One vector is turned by the same rotation once a tick. Each row is the vector after some number of ticks, and that number follows the row.
The counts run from 0 to 451.
[145 131  94 113 123 184 140 109 138  62 120 118 137  85 164  88 128 150
  73 138 152  82 122 161 135 135 131 118 136  96 118 158  71 162 132 158
 126 151 128  98 156 124 124 122 146 139 130  89 115 139 140  86  83 134
 156 132 115 116]
357
[167 156 108 120 105 128 102 111 152 187 128 106 121 171 157 119 106  89
 172 108 113 168 130 115 132 115 154 121  95 164 116 133 135 104  74  74
 102 126 159  97 116 141 122 166 142 108 107 126 144 122 137 123 170 127
  82 108 131 107]
218
[ 97 133 124 137 142 116 153 123 115 100 134  87 120 135 171 112 132 115
 122 102  87 107 169 133 132 153 102 143 142 111 103 148 133 133 156 106
 116 105 124 108 124  77  99  75 103 131  76 145 141  98 159 148 121 137
 142 112 213 112]
332
[130 110 115 162 117 147 150 105 149  61 114  66 142 106 173 126 138 160
 141 160 131 133 117 112 100 120 148  83 145 118 143 160 125 137 126 127
 119 158 116  82 135 116 112  68 159  73 152  91 163 111 121 119 101 127
 119  99 118 138]
90
[142 107 100  92 178  92  82 140 125 141 101 125 164 147 142 103 124 143
 154 142 132 120 151 117 116  84 164  96 170 140 111 169 156 156 115 109
 113 105 129 143 152 142 123 143 145  76 153 103 111 132  94  86 173 123
  83  96 130 149]
111
[150 120  72 122 125 203 119 110 121  82 100  58 151 131 146  92 138 118
  98 121 153 119 118 131 152 155 153 127 123 112  80 148 122 163 113 117
 100 126 144  93 135 103 106 103 148  89 146 112 116 116 155  89 118 136
 128  96 153 122]
362
[132 158 147 102 142  96 165 134 117 109 140 173  97  96 161 123  99 151
 115 131 113 135 167 152 118 106 130 101 135 134 156 168  70  97 120 187
 162 108 108  97 148 143 134 167 143 139  90 101 120 157 138  93 117 105
 117 168 156 118]
139
[137  95 103 117  74 128 120 124 142 127 154 118 138 100 187 108 127  98
 154 174 122 170 170 142 118 113 108 106 113 113 172 131  94  81  77 120
 152 137 137 135 148 174 125 132 136 143 113 105 163 168 129 154 146 119
  95 147 146  94]
69
[115 166 135 107 187 100 186 129 106 122 102 106 122 149 150  97 120 170
 145 114  91 111 155 110 134 105 107 130 107  94 108 145  35 105 161 145
 110 104  99 102 129  95 137 121 148 103 152 126 117 104 135  87 143 118
 128 101 136 119]
119
[141 129  84 129 106 173  92 121 149  98 137 114 152 115 128 122 129 106
 104 149 108 113 143 169 146 123 127 120 124  88 107 170  89 185 101  69
 105  91 162 123 155  87 118 165 154 164 132 108 113  93  83 109 108 113
 107 108 143 105]
177
[122 176 170 114 134 136 160 155 186  99 172 153 118 131 176  76  92 121
  97  77 131 111 125 114 129 147 144 104 136 130 160  79 103  73 145 138
 161 114 126 125 117 138 132 142 116 171  95 106 150 123 172 103 129 114
 124 145  96 119]
227
[128  99  89 143  76 137 109 104 134 128 127  98 167 106 146 113 134 124
 146 169 112 161 163 131 124  94 116  95 118  87 152 133  80  91 103  82
 118 100 178 147 164 140 142 147 149 139 143 123 134 117  67 131 128  93
  90 128 142  87]
431
[124 132  98 104 112 128 113 108 117 100 123 145 151  82 180  98 136 134
  97 124 135  65 168 143 134 107 139 164 183 101 107 116  94 133 148 147
 130 166 115 128 136 134 118  94 126 126  64  95 107 182 127 117 100 151
 187 143 147  98]
352
[135  87  89 141  87 130 116 109 138 126 130  80 168 120 164 128 149 136
 172 202 102 149 144 127 112  91 102  88 118  95 152 165  75 139  87  80
 120 146 124 121 148 128 115 124 161 113 151  89 152 117  82 147 138 118
 101 107 128 119]
88
[115 152 135 100 201 101 153 141 104  91  93 107 144 140 156  88 132 168
 112  76 132 107 142  82 132 113 169 117 168 134 111 114 123 115 158 155
 112 109 105 124 123 113 131  71 135  69 155 116 122 116 145  76 147 124
 122  88 145 147]
114
[132 106 132 149  86 145 152 101 160  68 145  99 133 104 201 126 122 129
 132 147 158 144 117 103  90 131 147  75 150 151 163 134 155 103 110 138
 154 160 133  88 142 136 100  81 132  94  98  96 171 146 148 136 106 131
 115 123 137 127]
73
[114 152 119  92 180  79 151 146 100 164 103 104 142 159 135  98 116 146
 155 121  87 118 175 109 136  86 100 129 119  83 105 137  50 115 148 109
  96  98  93 130 130 103 142 141 142 118 154 129 119 103 116  99 171 126
 132  97 148 123]
118
[111 123 154 131 106 125 148 147 181  64 157 147 143 100 181  85 134 130
  98 100 127 117 142 103 116 128 129 108 157 110 171  70 116  72 151 118
 162 114 135 147 139 133 132  95 111 175 105 105 151 130 147 139 111  92
 126 150 109 111]
245
[121 108  99 122  83 124 106 120 133 108 130 124 170  89 163 100 142 127
 112 154 139 151 170 138 122  87 136 100 130 103 168 109  79  79 104 110
 130 103 172 157 168 157 154 141 141 144 128 106 133 147  70 131 123  97
 108 143 136  84]
430
[156 181 117  94 138  99  89 126 155 188 115 166 130 129 151 105 115 121
 138  74 126  95 125 117 123  77 167 151 166 154  99 105 123 107 121 101
 110 157 134 125 109 155 126 158 127 106  68  99 109 165 110  97 160 146
 144 121 102 100]
205
[115 172 163 125 148 100 205 131 110 115 134 120  87 135 164 129 100 144
 133 109  91 119 156 117 125 123  96 117 104 111 121 145  60 101 159 152
 121  96 102  86 122  93 118 141 150 134  99 140 128  97 156  87 130 117
 133 121 172 119]
137
[145 125 110 132 145 139 150 108 137 107 101  80 134 138 152 115 125 180
 159 161 110 142 109 123 120 106 135  84 106 114 116 184  86 165 129 114
 101 121 117  86 149 104 122 127 169  72 183  93 132  96 102  95 122 122
 104  84 108 146]
107
[137 181 113 121 136 162 141 116 159  91 120 139 132 109 139 101 121 155
  79  88 133  66 113 132 138 140 148 139 145 102 109 115  62 145 169 129
 112 143 125 113 120  95 132 125 149 133 111  94 102 121 121  78  97 129
 172 120  93 116]
191
[156 118 117 132  91 142 147 103 147 155 141  70 113 169 180 102 105 100
 176 131 113 183 136 135 121 140 114  98  69 134 134 154 121 103 104  84
 110 125 147  80 133 144 100 157 128 128 131 135 166 121 163 123 156 137
  89 104 140 108]
53
[124 178 163 133 130 116 157 132 150 107 136 113 102 149 189 118  71 151
 122  73 128  99 112  87 109 139 157  70 146 153 157  94 134  92 150 120
 114 138 126  99 107 125 109  96 119 115  70 107 152 107 150 124 111 148
 145  98 143 116]
404
[101 120 108 141 134 125 144 138 141  98 127  84 173 129 118  99 147 132
 141 118 109  80 143 100 113 101  98 114 155  68 100  97  66 106 154  76
 117  90 147 138 145  79 138 124 143 143 160 132 111  91  85  97 140 103
 112 102 118 125]
444
[145 125 102 132 107 145  77 126 126  80 127 150 133  89 157 126 133  97
  85 135 157 150 166 154 133 131 163 103 167 144 129 154 167 134  77 155
 141  87 171 125 160 118 127 120 125 121  89  97 124 144 119 122  96 102
  96 141 187 110]
163
[142 121 104 100 136 105 116 111 120 110  97 149 151  82 163  98 143 164
 124 171 127 137 167 146 125  66 137 124 139 105 149 147  57 114 109 144
 129 141 100 140 144 150 147 127 169  87 157  75 128 161  94 112 135 116
 122 135 104 108]
104
[121 117 137 131  97 152 180 128 153  74 151  93 132 111 199  80 127 113
 104 128 138 142 156 125 121 143 106 100 100 104 174 100  73  71 119 140
 157 134 124 116 132 144 122  97 122 150 128 110 178 136 177 136 115 115
 116 144 140 104]
67
[154 129  88 116 135 191 110 101 121  87  82  87 142 117 158  89 143 116
  81 114 180 122 130 123 158 139 182 130 149 132  94 131 142 140 108 152
 116 146 143 102 133 123 128  86 141  81 129 113 118 154 151  85 112 138
 139 103 146 123]
363
[111 165 148  81 199  98 168 155 122  93 112 137 115 122 155  90 141 135
 120  89 122 120 164 104 136 103 124 154 147 124 114 107  93  94 144 170
 152 112  85 121 103 103 134  95 133  98 125 127 131 147 184  96 163 109
 117 137 129 132]
298
[101 135 114 123 172 115 123 144 134  65 109 119 163 101 153  84 160 156
 100 113 158  89 154  97 125 102 157 112 196 101 134  88 129 107 156 140
 140 138 111 163 124 120 140  57 136  82 134  90 132 134 125 109 133 126
 136 111 138 134]
97
[125 158 147 116 123  85 121 149 161 128 161 177 120 128 177 114  78 144
 125  90 125  95 157 127 114 105 139  81 167 141 183  90 116  91 132 106
 127 133 125 143 128 173 113 147 108 157  69  82 141 148 117 124 138 140
 126 132 132 106]
406
[171 154  94 105 122 180  97  98 135 104  87 132 130 107 150  85 136 117
  88 102 175 151 128 139 158 123 196 139 109 144 112 121 117 112  82 151
 120 118 159 114 123 137 158 128 159  77 137  96 121 160 146  93 125 116
 112 125  96  99]
198
[156 154  87 113 131 188  96 112 149 122 120 100 144 146 113  98 128 110
 101 122 120 116 127 163 155 130 137 129 101  91 101 152  69 158 108  82
  92 108 157 121 136 103 140 185 151 150 157 107 112 101 115  85 131 120
 104  99 100 112]
195
[ 99 125 130 112 176 113 166 141 159  90 117  89 158 139 139  75 164 146
 136  95 118  83 130  98 126 115 124 142 155  92  87  99  97 118 170  98
 131 110 108 127 121  80 130  75 138  95 158 134 121 100 141  94 150 114
 131 101 106 141]
279
